[[  7   8  -1   4]
 [ 48   3 -28  30]
 [ 35   2 -16  29]
 [ 30   9 -13  23]]
->
[[  3 -28]
 [  2 -16]]

[[30 11 29  2]
 [38 30 30  1]
 [33 11 36 -2]
 [38 27 31  0]
 [ 8  1 10  1]]
->
[[30 30]
 [11 36]]

[[  0  -7  14  14]
 [-44 -50  -7  -3]
 [ -7  -6   4   5]
 [  9  12  -6  -7]
 [-10  -5  -1   0]]
->
[[-50  -7]
 [ -6   4]]

[[ 14  -3 -11   0]
 [ 37  -1  -1  -3]
 [  2 -13  -1   1]
 [  0  -2  29   0]]
->
[[ -1  -1]
 [-13  -1]]

[[  6   2  19  30]
 [ 15 -36  -6 -20]
 [ 10   2   8  26]]
->
[[-36  -6]
 [  2   8]]

[[-14 -37  -3]
 [-26  -8  32]
 [ 21  16 -30]
 [-13  39  -1]]
->
[[ -8  32]
 [ 16 -30]]

[[ 11  29 -23   2 -20]
 [ -1  13   7   3  18]
 [-10  -8  -1   6   9]
 [-17 -36 -12  16  -7]]
->
[[13  7]
 [-8 -1]]
---
[[ -8 -26 -38 -33 -14 -38  12 -40 -30 -21 -32]
 [ 47 -28 -39  -3  15 -24   5  11  45 -32  -1]
 [-26   5 -44  -3 -30 -21  -1  46   9  34 -46]
 [-45  25 -44  15 -47 -44  23  17  -4  18  28]
 [-11  30 -41  39 -39  -9  -4 -44   4   3 -16]]
->
[[ -8 -26 -38 -33 -14 -38  12 -40 -30 -21 -32]
 [-26   5 -44  -3 -30 -21  -1  46   9  34 -46]
 [-11  30 -41  39 -39  -9  -4 -44   4   3 -16]]

[[-23  14 -29  27   6 -14   6 -37]
 [-22  14 -23  27   6 -16   6 -38]
 [ 25  34  10  26  14  -4  14 -25]
 [-18  11 -26  21   8 -14   8 -36]
 [ 27  -1   3  -2   2  43   2 -50]]
->
[[-23  14 -29  27   6 -14   6 -37]
 [ 25  34  10  26  14  -4  14 -25]
 [ 27  -1   3  -2   2  43   2 -50]]

[[ 29 -18 -17  -8 -17 -15 -14 -19  -3  -9  25  25]
 [-26  34  30  -5  30  22  31  33   3  11 -38 -30]
 [ -3   8  11  -7   8   9  11  10  -2  -2  -9   1]
 [ 25 -21 -25   0 -25 -23 -28 -23   1 -11  35  29]
 [ 36 -42 -35  -7 -31 -41 -41 -39   2 -20  37  38]]
->
[[ 29 -18 -17  -8 -17 -15 -14 -19  -3  -9  25  25]
 [ -3   8  11  -7   8   9  11  10  -2  -2  -9   1]
 [ 36 -42 -35  -7 -31 -41 -41 -39   2 -20  37  38]]

[[  7 -31  -1 -45  26 -32  -5   2 -11 -25 -18]
 [ 15  -1  -1  -4  -3  29 -20  -1 -13  26   4]]
->
[[  7 -31  -1 -45  26 -32  -5   2 -11 -25 -18]]

[[ 18  30   2   4   1  20  -6]
 [ 19  37   3   5  -2  12  -7]
 [  2  21  -4  14   9  28  -3]
 [-13  -8  -8  10  21  41   5]
 [ 29  12   9 -15 -14 -16  -2]
 [ 25  10   6  -5  11  30   3]
 [-14 -13   0  -2 -12 -34  -1]
 [ -9  28  -6  18   6  16 -11]
 [-26 -17  -7   6  -2 -17   1]
 [-18   6 -10  16  13  27  -1]
 [-20 -35  -4  -4   1 -11   9]
 [ 10 -26   7 -19  -8 -18   6]]
->
[[ 18  30   2   4   1  20  -6]
 [  2  21  -4  14   9  28  -3]
 [ 29  12   9 -15 -14 -16  -2]
 [-14 -13   0  -2 -12 -34  -1]
 [-26 -17  -7   6  -2 -17   1]
 [-20 -35  -4  -4   1 -11   9]]

[[ -6 -18  -2]
 [-10  -4  -5]
 [-10  -1 -14]
 [ 17  40 -22]
 [-13 -35 -29]
 [ 38 -20  18]
 [ -8 -17  18]
 [ 42 -23  27]
 [-13 -14  14]]
->
[[ -6 -18  -2]
 [-10  -1 -14]
 [-13 -35 -29]
 [ -8 -17  18]
 [-13 -14  14]]

[[  6  11 -35 -41]
 [ -7  -8 -21 -22]
 [-20 -25 -11 -10]
 [ -5  -5 -25 -26]
 [  5  10 -35 -41]]
->
[[  6  11 -35 -41]
 [-20 -25 -11 -10]
 [  5  10 -35 -41]]
